Look-ups in named tables: a row name and a column name give one cell, copied from the table.

rep =
         takamen  visukir    dop  gozimu  doneb  bubim  mezovuv  fakib    nes    sof
viz        -3160    -1934   -255    -914  -2099  -7678     1441  -1616  -4780   4576
segezez    -4744     -479  -5418   -2705  -2907  -2117    -1401  -5421   2337  -3906
puvi       -4587    -5130  -3894    -227   1430  -4789    -4736  -2821    454   -132
nunip       5030    -6141  -1287    -889  -2242  -3818    -2474   5548  -3717   1886
lin         2315       86  -3532   -3498    132  -4414    -1398   2899   1745   1185
rakir      -3508    -2162  -5886   -3883  -5013  -4596     2035  -4847   1383    -77
davam      -2975      128  -3911   -4955  -3937   -892    -5966  -4158  -1797   -465
fizade     -4584    -3782  -4234    1301   2150  -6915    -4911  -6031  -4031  -2690
vuzami       615    -6646  -6034   -4383  -2737   1321    -2343  -2523    181    -17

What is the sof of lin in rep?
1185
What is the sof of viz in rep?
4576
What is the gozimu of nunip in rep?
-889
What is the doneb of nunip in rep?
-2242
What is the mezovuv of lin in rep?
-1398
What is the dop of puvi in rep?
-3894
What is the gozimu of segezez in rep?
-2705
What is the mezovuv of vuzami in rep?
-2343
What is the nes of vuzami in rep?
181
What is the gozimu of puvi in rep?
-227
What is the visukir of viz in rep?
-1934
What is the takamen of vuzami in rep?
615
What is the dop of nunip in rep?
-1287
Row with the largest takamen: nunip

mot =
,kor,pel,foze,pide,savol,likitem,zav,bet,fomad
novebes,39.831,43.546,42.056,48.272,26.681,67.020,27.420,74.980,34.772
fule,60.701,19.784,37.099,75.230,32.634,60.935,34.559,42.078,59.809
diru,42.575,8.308,56.264,59.417,26.272,57.402,39.663,36.209,68.159
beva,14.367,23.314,48.272,64.759,48.272,48.272,63.159,67.898,46.338
rizer,53.210,32.183,33.210,74.799,38.815,48.272,28.254,65.214,48.272
dad,29.628,46.943,76.427,42.772,24.698,48.272,44.950,61.204,60.864
bom,48.272,49.879,51.959,46.695,18.344,58.934,48.272,77.583,49.366
zomomi,25.272,17.150,67.738,65.388,20.320,33.618,46.414,54.239,56.140
femuf,46.479,34.664,64.064,48.272,36.455,46.986,39.597,39.592,72.847
bofe,12.354,48.272,41.881,66.746,25.874,53.814,48.272,58.347,38.523

pel of bom is 49.879
pide of diru is 59.417
kor of diru is 42.575
kor of novebes is 39.831
fomad of rizer is 48.272
kor of dad is 29.628
fomad of bofe is 38.523
kor of bom is 48.272
pide of novebes is 48.272
likitem of rizer is 48.272
fomad of femuf is 72.847
pel of dad is 46.943
foze of zomomi is 67.738
bet of beva is 67.898
bet of femuf is 39.592
savol of fule is 32.634
savol of novebes is 26.681

Table rok
,ruzekir,varafe,bebe,pon,vozakas,dos,zamafi
zuko,76,94,225,194,159,227,159
denuso,94,110,219,214,147,240,140
sanare,187,181,144,144,170,136,150
motok,47,79,227,124,198,166,139
vuf,151,149,190,239,128,246,153
reki,172,169,153,142,174,139,166
lifef,216,199,142,206,133,188,155
rokibeb,109,120,212,224,140,246,168
nal,50,79,230,146,188,189,164
mibir,70,99,196,60,229,91,181
zuv,205,194,137,156,162,142,147

ruzekir of rokibeb = 109
vozakas of mibir = 229
varafe of mibir = 99
dos of vuf = 246
ruzekir of vuf = 151
ruzekir of reki = 172
pon of mibir = 60
varafe of reki = 169
vozakas of denuso = 147
dos of zuv = 142
zamafi of lifef = 155
dos of nal = 189

puz =
,nop,guv,kezabus,rov
nuvigi,4.6,4.6,6.8,6.4
zudes,2.4,9.1,3.4,2.4
num,3.0,6.5,4.3,4.3
vudoseb,4.3,2.9,8.4,8.4
ralon,3.4,7.5,3.9,3.2
bapaba,6.6,4.6,3.2,2.8

What is the guv of ralon in puz? 7.5
What is the kezabus of nuvigi in puz? 6.8
What is the kezabus of ralon in puz? 3.9
What is the guv of num in puz? 6.5
What is the rov of bapaba in puz? 2.8
What is the kezabus of vudoseb in puz? 8.4
What is the rov of zudes in puz? 2.4
What is the rov of num in puz? 4.3
What is the guv of zudes in puz? 9.1
What is the nop of bapaba in puz? 6.6
What is the rov of ralon in puz? 3.2
Which row has the largest rov? vudoseb

zap
columns: pof, gom, zagap, dizo, fali, muzuk, lif, mibafi, toti, sope
kug: [65170, 65473, 48232, 78749, 39470, 73210, 49292, 41198, 57945, 84812]
zos: [67279, 80725, 25345, 72683, 24603, 73189, 68242, 64214, 33522, 81678]
sak: [44490, 70319, 43085, 52126, 38542, 67963, 46716, 45085, 49630, 55665]
nunafi: [84837, 46062, 44465, 79212, 53981, 45353, 72479, 66942, 42294, 83281]
nemas: [86660, 46377, 40439, 78114, 52950, 42477, 77984, 72756, 36442, 82575]
muk: [35426, 74016, 29473, 32862, 34199, 55765, 59727, 62342, 29528, 36881]
leb: [39510, 51581, 62699, 48935, 58614, 58043, 31543, 27687, 67517, 48018]
nipin: [39440, 61560, 50129, 45608, 47476, 59976, 42367, 40722, 54060, 46741]
mapuv: [38461, 71853, 41916, 44704, 38436, 66390, 45552, 45263, 47851, 47722]
garel: [51225, 36539, 64990, 49299, 70086, 40970, 40237, 40191, 64271, 46816]
fuz: [57338, 31421, 74863, 58555, 76399, 44411, 33013, 29312, 76230, 56329]
duzi: [57089, 70094, 38010, 62686, 35536, 67020, 56741, 54337, 44180, 67714]
vize: [65915, 33737, 60519, 58255, 69486, 36932, 52678, 52886, 57053, 56687]

muzuk of vize: 36932
zagap of sak: 43085
mibafi of fuz: 29312
zagap of kug: 48232
gom of nemas: 46377
fali of fuz: 76399
lif of leb: 31543
mibafi of nipin: 40722
pof of fuz: 57338
muzuk of sak: 67963
pof of nipin: 39440
pof of duzi: 57089
mibafi of nunafi: 66942
sope of fuz: 56329
fali of nipin: 47476
dizo of mapuv: 44704

bavamoz =
|  | limutab | kogut | raf | zofeveg | kap | lev | paz | vofubuk |
|---|---|---|---|---|---|---|---|---|
| lamo | 118 | 114 | 72 | 85 | 105 | 70 | 176 | 201 |
| sev | 120 | 117 | 76 | 77 | 101 | 70 | 174 | 198 |
| viroram | 166 | 124 | 89 | 151 | 83 | 114 | 142 | 137 |
| bim | 102 | 105 | 134 | 137 | 109 | 136 | 63 | 34 |
| nilu | 80 | 119 | 77 | 63 | 113 | 79 | 135 | 141 |
| nosi | 130 | 80 | 140 | 125 | 141 | 92 | 88 | 90 |
| dat | 181 | 132 | 109 | 194 | 69 | 155 | 118 | 119 |
| nete | 82 | 174 | 67 | 87 | 58 | 160 | 132 | 110 |
| zogi | 109 | 66 | 132 | 98 | 158 | 52 | 103 | 112 |
| meb | 149 | 24 | 156 | 136 | 170 | 50 | 87 | 113 |

lamo, limutab: 118
dat, vofubuk: 119
nilu, kogut: 119
viroram, kogut: 124
meb, raf: 156
viroram, paz: 142
dat, kogut: 132
nilu, raf: 77
bim, raf: 134
zogi, kogut: 66
dat, paz: 118
sev, kogut: 117
viroram, zofeveg: 151

tuga =
           gef  venizo    bur    suv    kiz  vavev
kifogiz  23200   33269  76963  30283  44705  24365
geriri   18257   22517  61847  39744  34605  37922
ziv      53047   54638  39944  21256  38261  42003
kez      52315   48783  47028  26129  31706  38335
pef      65788   71189  56955  26284  66061  35855
komup    36307   36164  46950  66820  52118  50815
rilalov  38903   32975  43666  36542  21892  39946
riki     55801   51387  29831  57595  47744  57493
lukin    56474   74395  55687  41840  96843  28636
sul      18042   28935  82111  19968  30988  18237
tal      46906   47517  18586  58507  35055  72586
mikapef  74490   72683  14292  64631  60500  78915

kez, bur => 47028
komup, suv => 66820
kez, kiz => 31706
riki, kiz => 47744
sul, venizo => 28935
kifogiz, venizo => 33269
tal, suv => 58507
komup, gef => 36307
tal, bur => 18586
geriri, kiz => 34605
ziv, kiz => 38261
riki, suv => 57595
riki, vavev => 57493
geriri, bur => 61847
rilalov, venizo => 32975
lukin, vavev => 28636
Row with the largest kiz: lukin

Table romar
,zud,soburon,getutel,der,gul,vodus,veka,luvese,zot,supab
totu,-36,-14,-30,-12,-22,-36,5,-2,8,-15
rutame,-29,0,-28,25,-30,6,-1,-5,-25,-29
nomu,-13,-19,-31,-33,-3,22,-6,-18,-27,12
dugu,-16,-45,-18,-1,1,-29,-10,-4,56,-19
rok,-22,8,-23,-7,-40,-3,-18,-39,-29,-15
lak,-16,-32,-3,-33,-27,-5,-13,-5,42,2
rud,-26,-8,-9,-37,16,-28,4,-36,-63,-36
sona,-15,-6,-27,-3,-47,-52,-20,-32,-98,-39
bev,-16,-8,-19,-19,-17,-76,-11,-54,-29,-26

What is the luvese of lak in romar?
-5
What is the soburon of nomu in romar?
-19
What is the zud of rutame in romar?
-29
What is the der of sona in romar?
-3
What is the zud of totu in romar?
-36
What is the gul of sona in romar?
-47
What is the gul of nomu in romar?
-3
What is the der of rud in romar?
-37
What is the soburon of rud in romar?
-8
What is the der of rok in romar?
-7
What is the gul of totu in romar?
-22
What is the zot of bev in romar?
-29
What is the soburon of sona in romar?
-6

